Here are some numbered points:
[-0.22 0.21 -1.54 -1.36 1.32 1.97 -1.03 -0.27 0.56 0.10 -1.92 -0.19
 -0.29 0.17 1.34 -2.28] 0
[0.25 -0.81 -1.22 0.19 0.43 0.43 -0.81 0.99 2.30 0.46 -2.57 0.44
 -0.84 0.44 1.77 1.38] 1
[-0.17 1.55 -0.98 -0.71 0.35 0.37 -0.20 -0.13 -0.03 -0.36 -1.49 -0.30
 0.22 -0.67 0.55 -1.77] 2
[-3.18 -2.71 1.12 -2.87 1.51 0.99 -0.56 -1.92 0.90 -0.02 -1.49 0.26
 -0.47 -1.18 0.06 -0.60] 3
[0.19 -0.29 1.01 -0.93 0.34 -0.39 0.13 1.31 -0.91 -0.67 0.80 0.23
 -0.27 1.86 -0.61 1.47] 4
[-0.20 0.44 0.18 -0.07 -0.60 0.14 -1.00 -0.21 -0.11 -0.91 0.32 0.18
 -0.88 -0.22 -0.88 -0.59] 5
[1.27 0.29 -0.22 -0.27 0.04 -0.90 0.11 -0.78 0.09 0.77 -0.81 -0.09
 0.30 -0.99 -0.22 -0.80] 6
[-0.36 0.15 -1.46 -2.02 0.34 0.58 -0.77 0.20 -0.26 -0.09 -0.92 -0.12
 -1.64 0.32 -0.29 -1.01] 7
[-0.88 0.94 -1.07 -1.73 -0.04 1.65 -1.88 -0.10 -0.46 -1.22 -0.59 -0.73
 -0.61 0.58 -0.86 -1.59] 8
[0.99 -0.68 -0.45 -0.17 1.39 0.37 -0.25 -0.31 1.45 1.07 -0.86 0.09
 1.64 -0.44 0.70 -1.41] 9
[-0.13 0.59 0.92 -1.49 0.29 -0.25 -0.45 0.64 -0.25 -0.93 -0.13 -0.86
 -1.20 0.21 -1.57 -0.80] 10
[0.89 -0.53 -0.56 1.59 0.00 -0.70 1.93 0.39 1.45 3.15 -0.08 0.93
 1.39 -0.30 1.63 0.02] 11
[-0.23 0.56 -0.40 0.15 -0.09 -0.29 0.80 0.91 -0.49 -0.05 0.48 -0.50
 -0.80 -0.24 -1.41 -0.22] 12
[1.47 0.49 0.20 1.04 -0.47 -0.48 -0.34 -0.88 0.09 0.99 -1.23 0.03
 0.09 -2.20 0.45 -0.46] 13
[0.97 1.50 -0.57 1.46 1.78 0.45 0.49 -0.34 0.49 1.43 -1.49 0.10
 -0.10 -1.25 0.67 -0.90] 14
[-0.30 0.57 -0.35 -0.92 -1.14 -0.08 -0.94 0.26 -2.21 -0.60 0.19 -0.45
 -0.76 -0.05 -0.58 -0.06] 15
[-0.71 -1.12 -0.85 1.59 0.32 0.56 1.56 0.31 0.77 -0.05 -0.14 1.68
 1.13 0.23 2.68 0.12] 16
[-0.50 -0.08 -0.36 -1.38 0.53 2.18 -1.01 -0.88 0.74 -0.29 -0.79 0.61
 0.28 0.21 1.36 -1.12] 17
[0.47 0.16 1.19 0.91 0.53 -0.88 1.20 0.08 -0.33 -1.10 0.70 -0.71
 -1.02 2.15 0.63 -1.07] 18
[-0.82 0.23 -0.27 -1.08 -0.29 0.38 -0.95 -0.26 -0.63 -0.77 -0.17 -0.05
 -1.01 0.22 -1.06 -0.92] 19
[0.01 -0.48 0.30 1.29 -1.63 -1.02 -0.47 -0.04 -0.20 -0.19 1.65 -0.26
 1.24 -0.62 -0.74 1.48] 20
[0.51 0.10 1.18 1.56 -0.93 -1.72 -1.15 0.02 0.07 0.28 1.65 -0.65
 0.75 -0.32 -0.52 2.29] 21
[0.48 -3.08 0.65 0.79 3.19 -5.16 0.40 1.04 0.04 -0.88 -4.72 -1.29
 -2.02 2.76 2.86 1.70] 22
[-0.81 0.27 0.30 -0.25 -0.24 0.02 -0.69 -0.04 0.25 -0.47 -0.16 0.89
 -0.77 -0.60 -0.75 -0.23] 23
[-0.33 0.29 -0.91 -0.56 -0.15 1.86 -1.21 -1.09 -0.08 -1.33 -0.65 0.94
 -0.73 0.50 0.42 -1.22] 24
[-0.81 -0.03 -0.39 0.38 -0.69 -0.11 -0.38 -0.03 -0.24 -0.42 0.00 0.83
 -0.43 0.10 -0.91 -0.29] 25
[-0.30 0.23 -0.37 -2.57 1.22 0.97 0.44 -0.32 1.02 1.82 -1.03 0.65
 -1.37 0.11 1.11 -0.44] 26
[-0.25 0.59 0.08 -0.75 0.32 1.61 0.58 -0.25 0.98 0.76 -2.40 0.77
 0.86 -0.57 0.97 -1.33] 27
[0.74 0.93 -0.33 -0.48 0.09 0.24 -1.50 -1.23 -0.06 -0.56 -1.19 -0.55
 -0.48 -0.98 -0.44 -1.36] 28
New points follow, each followed by the numbers of its two nearest points above, looking only along the 6 directions in which the numbered points spread most, nearest first.
[-1.00 0.26 -0.64 0.87 -0.34 -0.02 -0.06 0.41 -0.31 -0.09 -0.22 0.68
 -0.19 -0.31 0.49 0.16] 25 23
[-0.65 -0.56 0.44 -0.33 -0.65 -2.52 -0.51 -0.48 0.02 -0.76 0.31 -0.10
 -0.68 2.68 -1.57 1.19] 4 18
[0.40 0.57 -0.34 -2.16 -0.74 1.41 -1.55 -0.92 -0.56 -1.39 -1.17 -1.53
 -0.48 -0.26 0.06 -2.40] 8 7
[0.73 1.06 -1.02 -1.35 0.06 0.35 -1.27 -0.68 -0.52 -0.31 -1.22 -0.98
 -0.43 -0.37 -0.85 -1.85] 28 2
[1.37 -0.81 -2.09 -0.13 1.19 -0.69 3.24 0.78 -0.80 -1.24 0.23 1.63
 -1.65 -1.16 0.83 -1.18] 18 12
[-0.35 -0.19 -0.16 1.29 -1.48 -0.77 -0.02 0.01 -0.33 0.17 1.35 -0.17
 1.39 -0.50 -0.78 1.34] 20 21
[-0.43 0.24 -0.26 -1.57 -0.58 1.22 -0.81 -0.40 -0.87 -0.72 -0.28 -0.47
 -0.77 0.06 -0.96 -1.06] 19 8
[-0.25 0.50 -0.74 -1.02 1.93 1.83 -0.73 0.95 0.10 -0.08 -1.99 0.37
 -0.29 0.88 0.69 -2.30] 0 7
[-0.52 0.68 -0.53 -1.89 -0.66 1.95 -1.14 -0.73 -1.09 -0.93 -0.78 -0.75
 -0.46 -0.10 -0.74 -1.22] 8 19
[-0.03 -0.92 1.55 1.53 1.28 -1.52 1.70 0.40 0.80 2.42 2.27 0.79
 0.92 0.04 1.56 3.09] 11 21
[-0.43 0.59 -0.71 -1.15 0.42 2.86 -0.41 -1.00 -0.47 -1.58 -0.76 0.52
 -0.49 0.94 0.57 -1.30] 24 17
[0.59 -0.67 -0.17 1.94 1.51 0.15 0.57 0.66 0.51 1.12 -0.40 -0.05
 -1.25 -1.08 -1.58 1.90] 6 12
[0.23 0.69 -0.65 -0.75 0.56 1.09 -0.29 -0.60 0.30 0.40 -1.57 -0.01
 -1.08 0.49 0.61 -1.13] 2 7
[-0.86 -0.74 0.36 -0.10 -0.58 -0.98 -0.59 0.48 -0.38 -0.23 1.28 -0.08
 -0.65 1.14 -1.41 0.81] 4 25
[-0.60 -1.39 2.03 0.11 -0.77 -0.59 0.32 0.90 0.37 -1.55 1.10 -0.36
 -0.44 1.54 -1.06 0.50] 4 25
[1.91 0.67 0.74 1.64 -0.68 -1.00 -0.36 -0.44 0.08 0.40 -0.80 0.27
 0.95 -1.90 0.49 0.39] 13 6
[0.01 -0.17 -0.84 -0.77 0.73 0.42 0.42 -0.48 -0.23 -0.65 -0.60 -0.39
 -1.60 0.05 -0.26 -0.18] 7 19
[-0.69 -1.37 1.60 0.42 -0.28 -0.72 0.35 0.61 0.11 -1.36 0.84 -0.21
 -0.75 0.68 -1.11 0.14] 4 25
[0.04 0.46 0.36 -0.45 0.27 -0.08 0.26 0.26 -0.20 1.77 -0.16 0.56
 -0.32 0.61 -0.64 -0.79] 12 6
[-0.89 0.46 -0.78 -0.85 0.38 1.95 -0.34 -0.39 -0.13 -0.82 -0.62 0.85
 -0.72 1.02 -0.09 -1.07] 24 7
[2.31 -3.71 2.74 0.01 -1.97 -1.24 2.85 1.21 -3.49 0.31 4.81 3.91
 -0.95 2.85 1.62 1.48] 4 18
[-0.32 -0.09 -0.34 1.98 0.07 0.08 0.42 0.20 0.42 0.54 0.70 1.30
 -0.63 -0.85 0.41 -0.12] 25 23
[1.16 1.13 -0.49 0.11 0.46 0.28 -1.14 -0.44 0.20 -0.16 -1.50 -0.10
 -0.12 -0.72 0.58 -1.71] 2 28
[-0.95 0.16 0.01 1.25 -0.65 0.39 0.41 0.97 -0.03 1.14 -0.14 2.63
 0.50 -0.52 1.01 -0.70] 16 9
[-0.70 -0.17 -0.02 -1.11 -0.20 0.32 -0.24 -0.23 -0.74 -0.91 -0.67 -0.22
 -0.94 0.05 -0.82 -0.79] 19 23
[0.65 -2.07 0.31 0.78 -0.03 -0.02 1.77 -0.55 1.75 0.59 -1.86 2.16
 -0.43 -0.82 0.38 0.23] 9 1
[0.56 1.02 -0.40 -0.76 0.05 0.63 -1.11 -0.59 -0.23 -0.49 -1.22 -0.62
 -0.51 -0.88 -0.16 -1.50] 28 2
[0.64 0.02 2.38 0.48 -0.70 0.04 0.31 1.22 0.85 -1.51 1.68 -0.62
 -0.05 1.27 -0.10 1.43] 4 25
[-1.36 0.30 -0.86 0.14 0.35 0.08 1.94 -1.25 0.52 -0.41 0.19 1.81
 -1.07 -0.23 2.45 1.09] 16 9
[-0.89 -0.85 1.12 -0.40 0.16 -0.48 0.79 0.78 0.02 -0.98 0.12 0.60
 -0.83 0.91 -0.06 -0.78] 4 18
